One vector is turned by the same rotation once a tick. Each row is the vector after some number of ticks, and that number follows the row.
The counts run from 0 to 409.
[  9   9 -16   6  10  16 -16   6  17  22 -15  33   4 -10  -7 -23 -14  19
 -66  -6 -35  16 -16 -37 -36  12 -20   9 -29  10   8  24 -13 -26  -9  -5
  11 -34  34 -15  -1  11  -9  -9   5   8  -8   6  -9 -10  24   5 -32 -14
 -18  22  10  17   0   5   0  29  14   4  -6  -1 -11  -9] | 15
[ -2  21   0  11   0 -59   2   9  19 -16  21  21  14  27 -13   9 -15  32
   0  16  13  27  -4 -18  -4 -12   0  38  -1   7   0 -40  27   7  -2 -15
 -15   5   8  21  -7 -55  17  -7  11   8  14  25  11  13  -2   3  22  -1
  20  33   4   5 -14  13  25  18  -6  15 -13   8 -29 -13] | 171
[  7 -12 -11 -24 -12  -7  -1  -5  29  13  29  -2   6   7  -2   1 -28 -11
 -46 -16 -23 -34  -5 -26 -20  -2 -25  33 -18  -2   3 -22  -7  -4 -38   3
  -3   6  40   3 -24 -39  11   9  22   6  -5   8   0 -42   3  -7 -22 -11
 -15  28  15 -21 -13   1  19  33   4 -16  -1 -23  -8 -23] | 352
[ -2  18  -3  13  13 -42   6  17   3 -15  16  -2  -2   4 -15  14   1   7
 -39   5 -21  58 -16  -7 -22  -4 -13  23 -16   1  13 -23  39 -11  -3  -4
  -6 -52  18  12 -29 -33  16 -12   0  -7  27  27   2  18  26   9  18   8
  -5  28   2 -10 -17  -3 -10   0 -18  37   0  -7  -4  -8] | 390
[-14  29 -14  26   5 -31   9   1   4  31  -7  32  -5  42 -27 -16   3  10
 -14  23  -1  38  12  -6  -6  15 -18  39  -1  29  12  -1  23 -22  24 -17
  -5 -28  -6  22  11  17  19   3  21 -30  21 -17  -1  23 -18   1 -13   4
 -20  12   7  36  33 -12   9  -6   6  -8   2  24 -17   4] | 293
[  7  24  -8  10  13 -37  11 -15  13  36  43  22  -6 -37 -10 -17 -24  -3
 -11  -6   5  -8  -5 -26  11  -7   5   7 -13  -7   3   2 -11 -31   3  12
  -8  22   8  24  17 -50  28  14  -1 -14  15  17 -27  27 -33 -12 -12  16
 -30  -8   8   0  21 -14  46 -11  -5  -3  -8   6  -8 -18] | 41
[ -6  39 -11 -12   8 -34  18   0   4 -11 -13 -13  26  13  11   6 -41  20
 -32   3  18  50  -9  -4  -8  20 -28  45 -35 -12   0 -21  25  -2  -2 -15
 -17 -34   8  17  -2 -28  10 -11 -11 -11  17  20  -7  26  -7  11  -8  25
  -3   5  19 -15 -22 -19  -5  -6   5   3  -6   8  17 -30] | 397
[-26   8  11 -13  -8 -44 -27  11   8  14  14 -15   0 -12 -17   7 -14  14
 -31 -15 -35  -2  16 -29   8   3   1  22 -23  14   6  -2  12 -30  -7 -13
 -10  -1   4  18  16 -14  19   4  20 -12 -32  37  34   0 -11  -6  -1 -11
 -19  33   6 -23 -14  -1  55  16 -14   7 -14 -14  -5 -38] | 266
[  4  15 -20  12  22 -13  42 -20  23   3  13  39  -3 -11  10 -33 -28 -11
 -17  -3 -14  14   0  -7 -11   2  12  26 -22  13 -11  -5  -5 -27  -8   5
 -22 -28  10  10  22 -53  26   1 -15 -15   1  -7 -28 -13 -41   4 -33  19
  -5   1  12  -4 -11  -6  24   9 -17 -25  -7  17 -27 -21] | 32
[-15  44   5   1  12 -26   6 -23   5   8  -8 -12   9 -12  -8  -5 -42   9
 -10 -20  16  37   1  12  -9  22  -1  15 -28 -26   8 -24   3  -8   3 -26
 -11 -11  14   9  48 -15  -2  -5 -19 -29  22  17 -18  18 -34 -15 -12  27
  -7   8  29 -10 -40  -8  18   1  14   7   8  26  22 -21] | 405
[-36  30   6  20 -11 -30 -17  -6  28  28  12  17  11  12 -28 -13   6  30
  14  -3  16  18  41   1  -9 -12  -6  38  -4   2  35 -17  24   4  10 -15
  -3   6  21  17  31 -20 -13   3  11 -19  15  14  14  -1 -21 -19  16  -7
  15  19   3  25  22 -13  39  22   4   3  34  -1  -3 -12] | 84
[ 15   9  -5  17  21 -18  18 -23  14  19  19  19   6  14 -26  -6  -6   0
 -33   0  19  48   0   5 -18  27  13  22 -11  13   0 -24  10   1   7 -24
 -22 -16   8   1  18   0   2   2  14  -9  55   4 -28  30   4  -7  14  16
   1  23   2  36  -4  25 -12  -4  22  23 -12  27 -27  23] | 288
[ 17  27 -16  17  32  20   7 -30  14  32  14  22   9 -19  -5   2 -21   0
 -15  12  29  16 -10  18 -17  25   7  -3 -11   2   3  -9  -5  26  -7 -10
  19 -38  10 -17  25   6  -1   6 -26  14  24  -1 -41   1 -31 -27   6  12
   6  16  18  -2 -40  29  43  10  13  -1   3   1  12 -13] | 323
[-28  23  -7   0  13  14 -10 -10   6  53 -29   5   7  15 -21  -1  -9  15
 -19  -4  13  19   8   2 -19  45  -9  42 -12   5   6 -11  11 -28   8 -35
 -10  -4  16 -22  37  39 -16  -2  12 -11  13  -6   5  18  -6  -6 -10  24
 -19  37  -4   8  -3 -11   2  -6  47 -10   6   9  11   0] | 194
[ 29  11 -24 -24   5  -3  -1   0   2  31   1  10  -1  -1 -11   0 -43  -7
 -58   7  -7 -21 -25 -32   2  15 -12  15 -25 -12 -27   0 -20 -15 -23 -11
  12  -1   0   2 -13 -17  10  19 -11  16  -7   4 -13  18 -10  -6 -41  -6
 -31  12  37  -1  18  10  33   5  22  -2 -33  -5   5 -30] | 142
[  9  19  -6  -7  -3  -2  18 -29   0   3  20  11  18  35   0  11   4  16
 -34   8  45  20   5   5 -11  29 -23  36 -10   1 -12 -36  22  17   5 -32
 -37 -28  -4  11 -15  -8  12  13  11  -3  29  -6 -17  -7  -9  -9  30  16
   6  27  10  -6 -31  11  12 -15  27  -4 -21  19 -28  -1] | 70
[ -1  19 -21   9   1   1  32 -16  21 -13  11  21   1   0 -11  -3 -11 -20
 -23 -16 -31  19  -8   3 -26  18  39  18  15  17 -18 -18  18 -35  -7 -10
  -9 -34  20 -15  23 -34  27  -7  -1  -2   6  -1  -8 -14 -19   0 -15  38
  -2  19  25 -28 -40 -13   5   0 -11  -7  -7   6  -8 -21] | 28
[ -9  29   3  17 -13 -31 -11   3  27  22  25   7  40  10 -15  -5 -16  35
   2  -2  37  20  18 -11 -12  12 -38  28  -5   6  31 -16   2  19   3 -19
   9  31  29   1  24   4  -8   0  31   1  15  28  -7  19  -8 -22  28  -7
  24  24   0  24  11  -7  20  35  10   7  20   2  -9 -12] | 86
[ -3  18  17  -7  23 -54 -22  -6   6  17  27 -31  19  -4 -21  38 -24   7
 -27  13  11  24  -3  -5   0  15  -2  27 -13  -4  12 -21  24  29   4  -8
   4  -2  16  22  -7 -24   2 -12  20   0  21  31  10  20  10  -7   8   2
 -24  15   4   3 -33  32  38   1   5  30  -6 -20   6 -11] | 180
[  7  24 -24  30  -7   7  28   2  34   3  22  37  24  -8   6 -36  -7  -5
   0  -6  -1  11   0 -24 -24  20 -30  -2  20  29  21   8  -7 -36   6   0
   3 -17  26 -11  27   3  26   0  23  -2 -10  27 -47  -2 -19 -10   7  10
  13  10   6 -11  -7 -27  21  14 -21 -27  -4  23 -10 -25] | 122
[  1  -1  -9 -26   5  -4  11 -27  32  19  -8   6  31  -7   4 -12 -39 -11
 -42  -8   9 -15  27 -31 -12  23   2  44 -22   2 -42 -10  -4   3 -16  -4
 -23  -5   7   4   8 -44  -5  -2   1   2  -6  12  20 -13  -8  -3 -32  13
   6   8   1   0  12  19  48  19  15  -9 -11  -5 -16 -35] | 361
[  6  18   4 -24 -29 -31   4  12  24   3  21   5  29  12  -7   1 -22  23
 -46  -9  -1  -7   0 -59  -2   6 -23  34  -9   5  -3 -10   0 -17  -5 -10
 -17  24  16  30  -7 -54  17   9  36  -1   2  20  14   5   5 -10  -8 -13
 -10   4  23   5  13 -21  15   3   8  -6 -19  -7 -19 -23] | 261
[-15  29   1  14  -1 -36 -17   5  26  17   3   6  36  11  -9  -1 -16  41
   8  15  39  20   8 -25 -13  16 -39  25   5  -2  24 -14   8   8   0 -18
   1  17  23   6  21   0  -5 -15  27   6   6  33   1  22  -4 -14  22 -10
  23  26  -4  17   1   9  32  35   0   1  17   9  -3 -16] | 87
[ 10  10 -25  17  19 -32   5  10  27  23  37  19 -10 -34  -7 -13 -26  -8
 -18  -1 -21  -1 -16 -17 -10 -19   2  -1 -12  -3  15   3 -11 -24 -24  18
  24 -17  26   5  -1 -43  14  -1 -17  15  -4  30 -26  -1 -20 -14  -9  -9
  -1  12   9  -7  10  -6  37  28 -28   5   6 -10   5 -35] | 132
[  1  37  -5  26  -1 -37 -15   9  -2  19  19  35 -20 -23 -23   9 -15   9
 -39   6 -16   8   7 -15  23 -10   8 -22   7   5 -11  -8  -3 -19  -4 -15
  20  15   5  17  18   0  32   7  18   8 -14  15  -3  34 -25 -18  -7 -13
 -16  29  22 -11   6   4  42  33 -25  14 -18  10 -35 -28] | 47
[-24  18   6   5  -2 -10   3 -22  -4  16  33   8  -5  26 -16   5  26   3
 -10  15  22  12  17   8  -8   9 -15  47   2  19   1 -21  40  13  35 -22
 -36 -39  -1  26 -15 -13  16  19  17 -29  15  -3  -6 -22 -18  -6  14  16
  -9  23   4  -2 -16   3  51 -27   5 -15  -8   5  -5  -6] | 73
[ -3  32 -11 -17  -5 -34  25   9   0  -4  -7  -9  29  26   5  -6 -51  11
 -44  -4   5  47  -5  -4 -10  22 -43  47 -44   6   7 -22  19  -2  -6 -20
  -6 -15   8   9  -6 -20  12   9  -2 -10  13  14  -7  22 -14   4 -12  21
  -7   5  22  -6  -6 -23 -17   9  18   5  -2  11   5 -30] | 396
[  4 -11 -14 -11  -1  -4  -1   1  30  25  44  -4  -2  -1   2   4 -15  -9
 -42 -11 -19 -27 -15 -28 -14  -6 -27  32 -25  12  18  -6  -5  -4 -28  10
  -6 -12  30  -1 -25 -44  16  20  15  12  -5  18 -10 -40  11 -12   5 -13
 -12  25   4 -19 -22  -3  34  21  -1 -16   3 -36   4 -31] | 351
[ -6  -6 -11 -14   1  -3  11 -12  23  -5   9  -8  26  -5   1   9 -28 -17
 -41  -4 -26   5  22  -9   2  13  13  33  -5  23 -20 -16  19   9 -24 -16
  -2 -28   6  -2  16 -16  12   2  -2  17 -22  19  26 -21 -19  -8  -1   0
  17  25  15 -30 -31  10  47  43  -9   0  -4 -11 -13 -46] | 357
[ 24  -6 -37  13   6  47  13 -10  12  32  20  50  -3 -19 -13 -17   6  -1
 -23  -2   4  -5  -7  -1 -14  15  15   2 -14  24 -13  -2  -4 -19   2 -12
  -5 -38   3 -30   3   6   5  22 -25  26  -6   9 -37  -6 -20 -21  21   8
  16  37  14  -8  -2  14  43  12  19  -7 -23   2 -13 -24] | 240
[ 15  27 -14  10  -2  -7  42 -24  21   0  31  42   8 -15  -6 -31 -33 -18
 -35 -11  10  10  -2  -9 -20  -2   8  22   1   6 -23 -14   4 -12   8  12
 -13   2  27  11   1 -57  17   7   4  -7  24  -3 -41  -6 -23  -1 -25  35
  -3 -15  19   5  -3 -17  13  -3  -1  -9 -11  17 -35  -7] | 34
[ -1  21 -25  29   1 -16  17   6  18  23  17  30   6  43 -17 -22   2 -17
  -5  26   9  11 -10  -1 -37  -5 -37  40  25  21  21 -19  27  -2  10   2
  18 -26  33  -4 -17  -5  19   0  20 -13  14  -4 -38 -20  -7  -3 -16  13
  -8   8  -1  17  22 -25   8  -3  -3 -24  16  16   3  12] | 209
[ -4  45 -10  -9 -12  24 -18   0  10  33   6  -4  19 -38 -21  -1 -22  -9
 -42 -12   4 -17  -5 -12 -21  15  -8   3  16  -6  -9   1   9   5  10  -2
  35  -4  35 -20   1   0 -14  11  -4  11   1  21 -15  12  -2 -22 -21  15
 -17  -3  36 -24   3 -34  44   0  25   3   8 -26  31 -37] | 228
[ -8   0 -15   2   8 -34   9  22   3  27  25   3 -21   6 -27  -4  -6   2
 -26  -7 -31  34 -12 -14  -7 -12 -16  36 -39   6  36  -7  18 -48 -13  -4
 -15 -23  12   5  -9 -31  11  14   3 -16  25  21   7  24   9  -1  11   2
 -24  41  -8  14  29 -21 -18  -2   0  18   7 -13   7  -2] | 386
[ -1  19 -23  -4  14  25   5   0  22  25 -26   0  38  18 -19  11 -25  10
 -31  11  -3  34  -4  -3 -25  38   3  40  -5  21   7   0  17   4 -15 -18
  23 -47  14 -26  24  25 -20 -13  -7  20  14  -4   8   9  -6  -4 -12  -1
   6  24  15  11  -5   6  -4  19  33   8  23  -9  23 -21] | 103
[-29  34   9  -4  16 -25  -8  -8 -17  22  10 -14  -6 -12 -20 -10 -24 -11
 -25 -16  -2  27  15  19 -11   9  -3  30 -28  -1  14 -15  30  -3  26 -11
   1 -28   5  13   3 -13  12  12 -15 -45   4   9 -14   0 -28  -6 -20  35
 -30  -6  26 -12 -19 -22  39 -20   4   3   1   6  33 -20] | 402
[  1   8  -5 -19 -24 -24   8   3  27  19  46   9  21  -3  -3 -15 -18  22
 -42  -9   3  -7   2 -45   9  -6 -24  36 -23  16  11   6   0 -12   3   0
 -20  10  12  29 -11 -60  11  28  28  -2   7  24   3  -5  -1 -10   8 -12
  -7  -3  13   8  24 -21  23  -3  12   1 -15 -19 -23 -20] | 260
[  2   8 -15   6 -22  18   3  -8 -12  31  33  42 -18  -1 -11 -20  21   9
 -30  -8   1   1   9 -14   1   4  -4  13 -21  29  -8  -7   9 -33  33 -30
 -40 -17 -18   4  -4   3  25  32   7  -4 -11   8 -13  -4 -17 -11  21  19
  -5  33  10  -8  -4 -11  40 -14  17 -10 -38  17 -39 -16] | 157
[ 12  34  -1  20  -8 -31 -21   3  -1  24  40  19 -15 -39 -28  15 -11   4
 -37  -2 -12  14  -1 -19  14  -4   8 -27  24   6 -12 -13   0  -4   2  -5
  21  20  16  17  15 -10  27  10  24   8   5  19 -11  34  -9 -25   9   1
 -18  16  23 -17  -3   0  46  15 -21  31 -20   3 -30 -18] | 46
[ -3   4   1  14  -9 -31  -4  -2   3   2  49  20 -19   1 -29   3  33   9
   2  -8  -9  18  -1  -5 -11 -14  22  16   8  14   4 -33  32 -26  15 -13
 -32 -13   0  25  -9 -36  30   8  21 -11   6  26  -1 -16  -6  -7  38  18
  -1  47   0 -16 -22   7  34  -8 -11  10 -28  12 -31  -4] | 164
[-37  47  -3  23   2 -37 -14  17   3  18   6   8 -16   8 -23  -8  -2  25
 -14   4 -19  43   4  -3 -11 -19 -20  24  -4  -5  50  -8  26 -21   0 -11
  11 -14  33  20  17 -18  13  -1  14 -32  18  -2   4  11  -9  -3  -9  -2
 -28  17   8   3   5 -39  -2   5  -7   2  40   0  23 -13] | 302
[ -3  16   0 -14   1 -57  -6   7   5  36  27 -23  21  23 -24  19 -43   8
 -20  -3  17  12   0  -6  10   8 -23  53 -33  12  17 -21  16  16  -1 -11
   1  37  11  20   2 -27   6  16  23  -6  19  15   4  20  -7  -7  -1   2
 -16  13  14  14  14   3  17  10  18   9  -5 -17   4 -13] | 177
[ -2  18 -19   0   2  36 -11  12  16  21 -15  34   6 -17 -18 -16  -5  21
 -60  -5 -26  25 -20 -31 -44   1   7  24 -14   9  -8  22  11 -29   9   6
  13 -39  40 -28 -14 -28 -13 -12 -19  13  10   1   2  -7  32   4 -20  12
 -12  16   9   7   1 -20  -4   0  16   5   0 -22   3 -10] | 17
[  7   4 -25  -3 -31   3   7  21  26   4  35   6  20  18  -4  16  -5   9
 -22   1 -20 -11 -18 -30  -6  12 -22  23  15  33  14 -18  10 -12 -20 -11
  12  -5  20 -12  -8 -12  24  12  34  30 -21  18   3 -22   1 -10  24 -15
   6  35  17 -35 -17 -19  24  20  -4 -15 -11 -31  -3 -42] | 348
[  8  12 -16  -1  -2 -42  14  18   5  -1   6   1   0  26 -15   5 -22   3
 -47  -9 -29  44 -18 -19 -17   9 -29  34 -25  -8  18 -26   8 -35 -28 -19
 -12 -10  26  11 -12 -19  15   2  21  -6  33  23  -5  24  20   1   7  -2
 -14  41   9  11   6 -16 -44   9   1  24  -5   9  -7  -4] | 388
